A: [ 59  59  -7  16  59 -17  59 -25]
Q: [ 81 -56  -8  13 -14  -8  28 -38]
B: [-29  -3  80 -44 -10 -48  23 -16]
places Q: [-8]	3 6
places A: [59]	1 2 5 7

V: [-4 72 72 -4 72]
N: [71 69 30 72 -4]
H: [ 69   1   0 -22  -5]
places N: [71]	1
places H: [-5]	5
places V: [72]	2 3 5
places V: [-4]	1 4
places N: [69]	2

X: [ 18   2  58   0  49  17 -23  10  32  36  -9   5 -31 -28 -16 -69 -28  11
  -1  12  -1   2   0   3   5   2  34  -2 -22 -10   8  -2  29   1   2  21]
R: [ 12  -3   6   1  26   7  -1  -3  -3 -41  -5  -2 -21 -13 -10 -82  -7   4
  -3   7  27   7   2   4  -4  -2  26   4 -13  26  -6 -13  15   8   3  16]
G: [-39   8  73   9   8  -3 -17  -6  -3   6  -7   2  35 -65  -2 -31   6  -1
  -6 -10  -7   2   0  -1   6   8 -50   5  10 -32  -8   9 -25   5  -4  33]
E: [ 28  -3 -30  -3 -10  -7  -5  -5  26 -29 -17  -5   3 -60   2  17 -23   2
  -9  11  95   5   1   0  -2   5  13  -5 -16  15  -6   1  10   3  -5  -3]
W: [ -2   0 -12  14 -50  -8 -30  -9   6  22 -15   2  28  17 -11 -10  16  -6
   3 -11  -1 -10   2  -6   5  -5   3   1  17 -59   0   6   3   3  -3  -2]
Y: [  6  -3 -22 -23 -56 -19  -8 -23  -2 -22 -14  -1   3   0  -8  16  23  -9
  10   3  20  -3   3 -22   5  -3  -9   7  -5  24  -6   1  -9   2  -1   0]
places Y: [-9]	18 27 33
places X: [0]	4 23
places E: [-5]	7 8 12 28 35
places Y: [-22]	3 10 24
places R: [26]	5 27 30
places X: [2]	2 22 26 35

mibig: [ -6  -4 -31   3 -11  17 -46 -31]
fes: [  7  -8 -12  -9   7  -2 -30  -4]
nize: [ 16 -13  97  -5  11  -2  -7 -13]
defa: [ -6  -4 -31   3  -4  17 -12  21]
gimev: [-38 -27 -24  13   9  -3 -96 -14]
Kamab: [-13   1 -55   8 -13 -13   7   1]
fuve: [ -4  -5  44  22 -16  -9 -15 -10]
Delo: [  3  -6 -59   7 -17   0  -6  -5]
places mibig: [-31]	3 8
places fes: [7]	1 5
places Kamab: [8]	4
places nize: [-5]	4
places defa: [-4]	2 5

